One hidden turn or mirror swaps the rows below in pairs. Which row is each named row swapped with?
Miban: [ -0.2   3.5 -17.3  41.7   9.7  -9.6 -15.0   5.8 -22.8 -21.0   6.9  -5.0
   8.6  31.7   4.6   1.8  -2.4  -4.1  -8.0 -28.4   8.4  28.8  40.9  -5.7
  -1.2   1.1  12.7 -11.6 -11.6   8.1 -12.8 -17.0 -11.4  12.0   4.7  -6.5
  -5.3   3.7  15.9   4.0  -0.3  -0.9 -41.0  13.3]
dak: [-30.4 -18.1  -2.0  42.1  21.6  -0.9 -22.6 -17.8 -34.0 -15.0   0.6 -17.0
  15.3   5.1   0.3  -8.0 -10.2   1.7   5.2 -28.1  -6.7  17.1  36.2  20.1
  -7.6 -26.4  38.9 -14.1   4.0  -4.2  -6.5  -1.7   1.6   8.8 -12.9  13.8
  -1.9 -21.2   3.6  12.1  -5.0  22.3 -20.1  19.2]
nok: [ -8.9  -9.1 -15.3  36.5  18.1  -4.0 -19.4  -7.5 -26.3 -10.4   1.1 -12.0
  12.6  17.3   7.5  -1.3  -1.2  -5.6  -1.9 -40.9   1.2  34.7  36.3  -7.8
   6.5  -5.5  24.1 -26.6  -2.5   5.3 -17.9 -13.3 -10.4  11.7  -5.7  10.4
  -3.0  -3.6  15.0   2.9   0.6   4.7 -34.5   9.5]
zar: [-17.6  24.3 -29.7  23.3  13.8  -3.3   9.0 -16.4  20.6 -10.1  -3.3  22.0
  15.5  14.0 -16.1 -26.9  -1.4  -8.2   3.4  17.8 -18.8 -30.5  -9.1  -9.7
   2.3 -19.0  -4.3  30.0 -20.4   7.8  24.0   1.2  -4.1   4.7  -8.2  21.0
  11.8 -24.2   2.7 -12.7  -7.2  33.1  13.9   5.0]
kiso: [-18.4  22.1 -11.4   8.2 -12.8  -5.8  24.5  -2.4   7.1 -25.4  22.7  18.4
  11.2  30.3  -4.3  -4.4  -4.6 -13.1   0.5   4.5  15.9 -10.5  -8.1 -12.5
  -6.6   9.8 -22.6  -0.3 -33.7   0.4   5.5   0.3  -6.1  -1.6  13.3 -11.1
   8.3   0.0  21.7 -13.2 -16.1  15.2 -19.7   4.8]
Vefi: [-32.6 -26.3  -8.6   6.4  -0.8  15.8  -2.5 -16.7  -8.3   7.5  27.1 -10.1
  24.8  13.8  20.9  -6.8  -3.8  -5.8   7.1 -25.3  28.4  12.3  -4.4 -10.0
  12.3  -3.5  23.9 -15.4  -5.5  -3.9  -4.5  13.4   4.0   9.4  10.9  10.1
  -2.6  -5.5  16.8 -12.7  -2.7   0.9 -19.1   2.7]
Bov: [-20.2  23.6 -13.5  16.5  -6.9 -11.9  29.3  -5.2   6.7 -27.3  21.2  24.3
  11.1  31.6 -16.1 -16.4   0.4 -17.0   5.0  11.6  10.5 -26.2 -10.6 -10.8
  -5.1  -8.9 -27.4  10.0 -26.5   8.5  17.8   6.9  -5.5  -5.9  17.0  -2.8
  13.9  -9.7  10.7  -2.6  -9.8  18.8  -5.2   4.8]
falin: [-21.8 -17.1 -12.2  -8.9   5.9  12.4  14.0 -23.1   4.2  -1.5  28.8   7.2
  16.6   9.4  14.7  -5.2  -1.9 -13.8   6.5 -11.1  26.6   4.6 -15.9 -17.1
  14.6   3.6   6.2 -12.2 -15.0  -6.0   1.3  18.9  11.4   2.7   5.5  11.9
   7.4  -3.3  12.2 -19.0 -12.4  18.6 -20.5   3.7]
dazad: [  5.4   9.6 -31.6  41.3  20.2  -9.3   0.1  -0.3  11.3 -14.4  24.6   9.7
   4.0  47.4 -11.1 -17.2   2.8 -15.1  -4.9   1.2  18.3  -9.3  14.2 -27.5
  15.2 -18.7  -6.1  29.8  -4.9  18.7  17.3   9.4  10.3   7.3  12.0  -3.5
  15.0  -2.8 -10.0  14.3  16.6   0.5 -14.5  15.8]
Tebu: [-17.8 -20.6  -9.2  30.9  12.8  -3.0 -21.9 -20.9 -26.5  -4.5 -10.1 -19.8
  17.3   9.0   3.9  -8.0  -3.8   1.3  -4.1 -35.2 -23.8   9.9  34.8  18.2
  -1.0 -19.0  38.8 -15.4   9.5   7.4  -9.7 -11.8  -5.9  18.4  -6.6  21.3
  -1.2 -21.8  11.2   6.4 -12.8  11.7 -20.5  12.4]
nom: [-36.3  -7.1  -8.4  30.1  15.6  -6.1 -14.1 -17.6 -26.3 -15.2 -17.2  -7.0
  37.9  -8.4   0.6 -15.9 -11.6  -2.1  10.0 -26.5 -29.1  20.3  34.3   5.6
  -1.5 -32.4  25.1 -20.5  10.0   1.8 -10.3  -7.0  -4.3   7.1  -4.3  17.1
  -4.1 -30.6   9.6   1.7  -1.8  18.6 -12.4  16.9]
Telil: [-32.0 -16.3 -10.5  27.5  18.5  -1.8 -22.8 -23.6 -26.6   0.3  -8.0 -15.8
  20.5   6.2  10.7  -9.0  -6.0  -0.9   0.8 -42.7 -10.8  14.3  25.6  10.6
  -0.1 -23.1  36.9 -22.6   2.5  -1.7 -10.7 -10.2 -10.1  19.9  -8.2  27.2
  -0.6 -21.3  13.2  -2.2  -2.9  13.9 -16.3  16.7]
bir: [-29.7  25.6 -14.5  24.7   9.5 -10.1  16.5 -18.4  24.2 -20.4   3.3  18.0
   7.3  17.1 -22.5 -16.9 -12.4 -10.8   6.6   1.2  -8.2 -28.8 -13.3  -9.8
  -3.3 -22.7 -20.5  28.4 -17.3  -5.7  13.7   5.8  -1.3   1.9 -13.5   7.5
  20.4 -24.4  -1.9  -0.7  -8.8  34.6  10.3  22.6]
matu: [-16.5  19.1 -14.1  10.5  -2.3  -6.2  29.1   6.0  -9.3 -26.5  22.2  17.0
  12.0  31.9  -7.8  -7.3   1.9 -14.8   2.5   3.8  13.4  -3.6  -6.1 -13.4
 -11.6  11.8 -22.3  -5.4 -25.2   2.8  -7.6   7.8 -10.5  -7.8  16.0  -7.1
  11.3  -2.4  27.6  -8.0 -16.9   9.8 -18.1   2.6]
lize: [  6.5  -6.9 -34.9  42.4  21.2  -8.3 -16.0  -0.9  -7.6  -6.6  15.5  -4.8
   7.0  39.6  -3.7 -12.1   5.2  -8.0  -9.6 -21.3  19.4  19.4  28.7 -24.5
  16.8 -20.7  17.2  17.5   4.7  14.2   4.2   4.5   2.7  20.4  16.9   2.6
   1.7   5.6  -4.7   9.3  16.4  -7.4 -23.3   9.1]
kem: [-17.5  27.3 -19.0  21.8  14.3 -16.8  16.7 -20.0  11.3 -23.2   9.5  22.3
   7.6  31.1 -21.1 -24.5  -2.5 -16.3   2.2  15.2 -12.9 -41.1  -1.8  -3.3
  -5.5 -25.7 -14.0  18.9 -17.1   7.4  24.9   6.7   6.0   0.5   2.4  12.5
  26.9 -23.9  -2.2   5.3  -5.2  30.9   3.0  18.4]
ronul: [-27.6  13.0 -12.6  20.4   6.2  -2.8   9.1 -31.4   9.2 -12.5  -9.3  24.1
  20.7  30.8 -18.0 -14.5  -8.2 -23.7   9.4  14.7 -23.3 -26.4  -6.4   2.2
 -14.0 -33.1 -13.0  31.0  -2.7   6.4  12.7   6.6  -0.8   1.9  -1.2  14.6
  10.8 -22.1 -10.1  -5.9 -22.4  36.9  14.1  14.7]
demap: [-15.2  20.9 -16.9  14.8   1.4 -12.6  20.1 -21.8  20.4 -18.5   2.0  16.8
   9.9  24.5 -21.8 -20.1  -3.5 -13.7  -0.7  10.7 -23.1 -42.4  -7.9   0.7
  -3.1 -17.1 -16.3  23.0 -13.7   9.7  21.3   1.9   1.2   3.4   0.1  11.0
  23.7 -24.9   3.5   2.3 -18.8  28.0   6.9  12.3]
fip: [ -1.4   7.3 -20.7  37.9  16.5 -10.2  -3.7  12.5 -28.6 -20.9   5.6  -3.6
   8.5  34.0  -3.1  -1.0   2.6  -6.9  -6.3 -27.6   6.6  31.1  31.5 -14.0
  -4.5   5.2   2.5 -13.0  -8.7   9.1 -24.2  -8.0 -16.6   5.6   6.0  -3.9
   1.4   1.9  22.4   3.2  -3.0  -3.6 -33.8  10.4]
nokeg: [-19.8 -17.1 -15.2  43.7  15.8 -10.0 -24.8 -15.5 -20.7  -1.6 -10.7 -14.4
  26.2   3.5   1.5  -8.7  -0.7  -4.2  22.4 -32.6 -16.3   3.9  48.3  20.2
   7.8 -33.0  29.4  -4.9  -1.3   7.5  -0.5  -7.3  -7.0  15.1 -20.7  23.0
   6.5 -22.7   0.2  12.0 -11.0  16.1 -10.8  16.0]
kof: [-21.1 -16.3 -18.0  37.7  21.1   5.9 -26.3 -15.5 -32.3  -3.2  -7.6 -11.0
  24.9   1.0   6.2 -17.4   0.3   3.7   2.6 -11.8 -18.4  11.2  33.6  17.6
  -0.4 -21.8  50.5  -8.0  -0.1   8.8   4.3  -7.2  -3.8  12.4  -7.0  26.5
  -9.0 -21.8   8.5  -3.5  -3.8  21.3 -13.4   1.6]
Pipom: [-23.5  11.6 -15.1  16.6   2.3 -13.3  14.9 -21.9  19.9  -9.7   2.8  15.2
  22.0   9.6 -14.9 -17.2  -3.2 -15.8  28.5   7.5 -14.3 -39.6   5.0   5.9
   5.6 -23.9 -12.7  17.0 -23.2   3.9  20.9   8.9   0.9   0.5 -17.3  17.1
  25.7 -25.5  -0.3   1.4 -21.2  34.5  11.7  13.3]
Feroz: [-23.5 -18.5  -8.2  33.5  21.3   3.9 -26.2 -33.4 -25.4  -2.3 -19.9  -4.3
  23.4  18.5   2.7  -3.9  -9.4 -14.2   7.0 -20.8 -25.9  18.1  30.7  13.4
  -8.2 -30.7  30.8  -1.8  15.3   6.1 -12.3  -5.4  -2.1  12.8 -12.1  22.7
  -4.3 -18.4  -6.7  -0.3 -17.1  26.9  -9.9  15.9]
seb: [-25.9  27.0 -16.7  20.2  13.0 -17.1  17.5 -17.7  10.8 -31.0  -7.2  24.5
  27.6   7.6 -23.3 -27.0 -12.2 -14.4  10.7  15.1 -30.8 -20.4   4.5 -10.7
  -2.0 -31.0 -16.3  11.9  -7.6   5.8  14.1   4.3   6.5  -8.1  -0.1   8.2
  17.7 -32.6  -0.7   2.4  -3.6  33.6   5.1  18.5]
lod: [  0.7  -3.5 -31.2  50.8  20.0 -12.1  -7.0   6.2  -8.9 -17.8  15.2   4.9
   7.6  39.2  -5.8 -14.2   8.4  -9.2  -7.6 -20.3  22.5   5.0  29.1 -14.8
  10.4 -30.6   1.8  26.0   0.8  21.3  13.0   1.8  -4.5  16.3  21.9  -0.3
  -1.8  -2.2 -10.9  13.2  16.9  -8.1 -21.5  19.9]
Vapon: [-23.8 -10.4 -18.0  -5.9  -5.5   8.7  16.0 -17.7   5.5  -0.4  33.4   6.5
  17.6  20.5   5.1 -12.2   0.0 -12.7   3.9  -0.1  30.1  -3.0 -18.4 -19.4
  10.1  -1.6   5.5   1.7 -13.8  -3.9   9.2  23.2  10.0   5.9  21.7   6.7
   8.1   0.5  13.7 -15.4  -8.2  11.2 -11.2  -4.8]

Swapped with ronul: Feroz
Swapped with matu: fip
Swapped with Vapon: lize
Swapped with demap: Tebu
Swapped with dak: bir
Swapped with falin: lod

One hidden turn or mirror swaps the rows below in pairs. Which row is each named row swapped with?
mun: [ 13.9   8.2  -6.6 -11.1  10.6 -16.9  11.0   5.6 -22.3   9.0 -16.3  -6.1
 -10.4   6.2   9.5 -12.8 -14.2  14.0  -2.4]
Nim: [  6.2  -0.9  -3.4  -9.7 -10.2 -27.3  29.8  10.6   3.1  11.7   6.6   1.2
  -7.2   5.6   1.5  -1.7 -19.5   9.4  -9.4]
gofo: [-16.2  11.0  -9.3   2.7  -6.2  -8.4   4.8  39.6  41.9 -15.0  12.0  -0.6
  12.2 -24.5  -5.7 -11.3  11.4  14.3 -10.2]
Bavi: [-11.2  -2.7   9.2 -18.9  -2.8   7.7 -21.5  27.4  11.9  -5.9  14.5  -4.3
  13.0 -17.3 -33.8 -13.8  25.9   7.2   2.9]
lolak: [-11.0  15.3   4.0   8.0 -12.9   3.5  -8.9  18.6  41.4 -30.9  25.3 -15.1
   8.0 -12.1  -9.7 -10.5   9.5  -6.8 -19.0]
Kera: [  2.2   8.7  28.7 -17.1  41.3  18.5   0.1  -7.0  24.9 -17.7   2.5 -18.8
   5.6  -1.2  -8.7  -0.7   8.9   9.0   5.8]
pap: [ 11.0   9.9 -22.5   5.6 -23.9 -23.6  10.7  16.5  -4.9  -2.4   2.3  -4.0
 -11.8   2.7   4.2  -8.5 -11.4   4.9 -17.3]
Kep: [-16.9   3.7  12.6 -14.1   3.9  13.5 -20.7  23.3  18.1 -12.4  19.6  -8.1
  15.2 -21.6 -25.9 -14.5  27.4   0.8  -3.8]
fav: [ -4.9  12.0 -24.8   2.2  -8.4 -22.8   7.2  41.3   9.3   0.3  -1.4   4.1
  -0.9 -16.7   4.1 -15.6   3.9  19.2 -10.4]
gisi: [  2.9  -1.6  -3.1 -12.7 -11.7 -25.9  33.7  10.5  10.5  10.5   6.9  -0.5
  -5.1   5.2  -2.1   0.6 -19.2   9.9  -6.8]
vabu: [  5.2  13.4  -1.5   7.3  25.8   1.7 -13.8   1.8  -0.7  -6.1  -2.9 -24.1
 -24.2   8.8  10.0 -26.1  -8.4   6.2 -24.9]
roz: [  2.2   7.6 -17.8  -9.7  -9.3 -28.3  21.8  20.6  -2.8  13.4  -4.3   7.4
  -5.8  -3.5   2.8  -7.2 -12.0  17.6  -7.1]
gul: [ 17.1   7.6   9.1 -18.6  37.4  -0.8   5.7  -5.4 -12.3   2.3 -16.2 -12.0
  -8.8   8.5   2.0  -5.9  -3.4  16.3   5.1]
nanof: [  3.2 -13.6  -4.9 -24.1 -13.0 -11.6   4.9  19.5  -7.4  14.2   5.2   6.0
   3.6  -8.5 -25.0  -1.3   6.5  17.3   6.4]
zov: [ -0.5  -2.2  15.8   3.1  17.8   7.0  17.3 -12.2  42.3 -14.6  14.1 -18.7
  -9.7   5.4   1.1   2.4 -14.0   9.1 -16.7]
vira: [  7.9  -2.4  -0.8  10.9   9.4   8.8  12.0  -5.9  45.3 -16.5  13.4 -18.1
  -5.6  -6.1  -4.6  -0.6 -11.1   2.5 -31.1]
Zigel: [  9.0  12.5   0.8 -25.0  12.9  -8.3   7.0  -8.1 -25.0  -1.9 -16.2  -4.7
   2.2   5.6  16.1  -3.9   0.9  14.9   6.7]
Vol: [-24.2  20.7  11.7  -3.6   6.6   4.1 -13.6  29.0  38.8 -22.4  16.3  -9.9
  13.4 -19.4 -12.2 -19.0  16.3   1.6 -10.6]
pema: [-18.4  21.4  16.8  -1.6  10.1   3.5 -22.4  26.5  24.8 -19.6  20.2 -18.5
   6.3 -10.8 -10.9 -28.9  13.8  -9.4 -17.2]
pesoz: [ 12.5  19.9  -5.4 -21.0  -1.0  -3.9  17.0 -15.4 -14.4  -4.6 -28.7 -11.2
   8.7   2.0  12.0  -4.1  -4.1  10.3  -3.2]
Kov: [  5.1  17.8  26.4 -13.2  12.3  20.5  -8.5  -3.1  19.3 -31.9 -11.3 -21.9
  27.6  -7.2  -6.0  -0.1  13.8   7.0   7.9]
zil: [ 24.1  11.9   5.1 -15.4   4.1  -1.5   7.6  -5.3 -16.7 -10.2 -27.6 -13.4
  13.5   3.5   4.6   4.2  -2.1  15.6   9.0]
Kaded: [ 15.1   9.3 -17.6  14.5  15.7   0.0 -10.5   4.4   6.2  -7.6  -3.8 -20.5
 -17.7  -0.9   3.3 -22.4  -9.9   2.2 -37.1]
bulu: [-19.9  22.8  12.2  -2.2   9.6   3.1 -25.5  30.5  20.0 -18.4  15.7 -19.1
   4.6  -8.5 -10.5 -32.7  14.2  -8.0 -16.4]
Vezuf: [-13.4  15.7  28.4 -23.6  18.4  16.5  -3.8  -9.1  23.9 -29.5   7.2 -12.6
  21.5  -7.8   2.4  -0.2  17.2   4.1   6.6]
lapu: [-12.2  11.7  27.9  -8.8  19.2  15.8  -4.8   4.9  44.4 -26.3  14.0 -19.1
  16.9 -11.7  -8.4  -6.8  10.2   1.4  -1.0]
sez: [  4.9 -10.0 -10.2 -21.1 -10.9 -14.3  16.5  12.7 -15.2  17.2   1.9   7.8
   1.4  -8.2 -13.4   0.3   1.8  15.9  -0.5]
mebe: [ -8.4  26.9  20.2 -18.0   8.2  20.7  -2.9 -11.4  25.4 -30.0  -9.3 -22.2
  24.5  -9.9  -0.2  -7.5  15.7  -0.4  -4.1]

Swapped with pema: Nim
Swapped with lolak: pap
Swapped with vira: Kaded
Swapped with roz: Vol
Swapped with gul: Kera
Swapped with Kep: sez

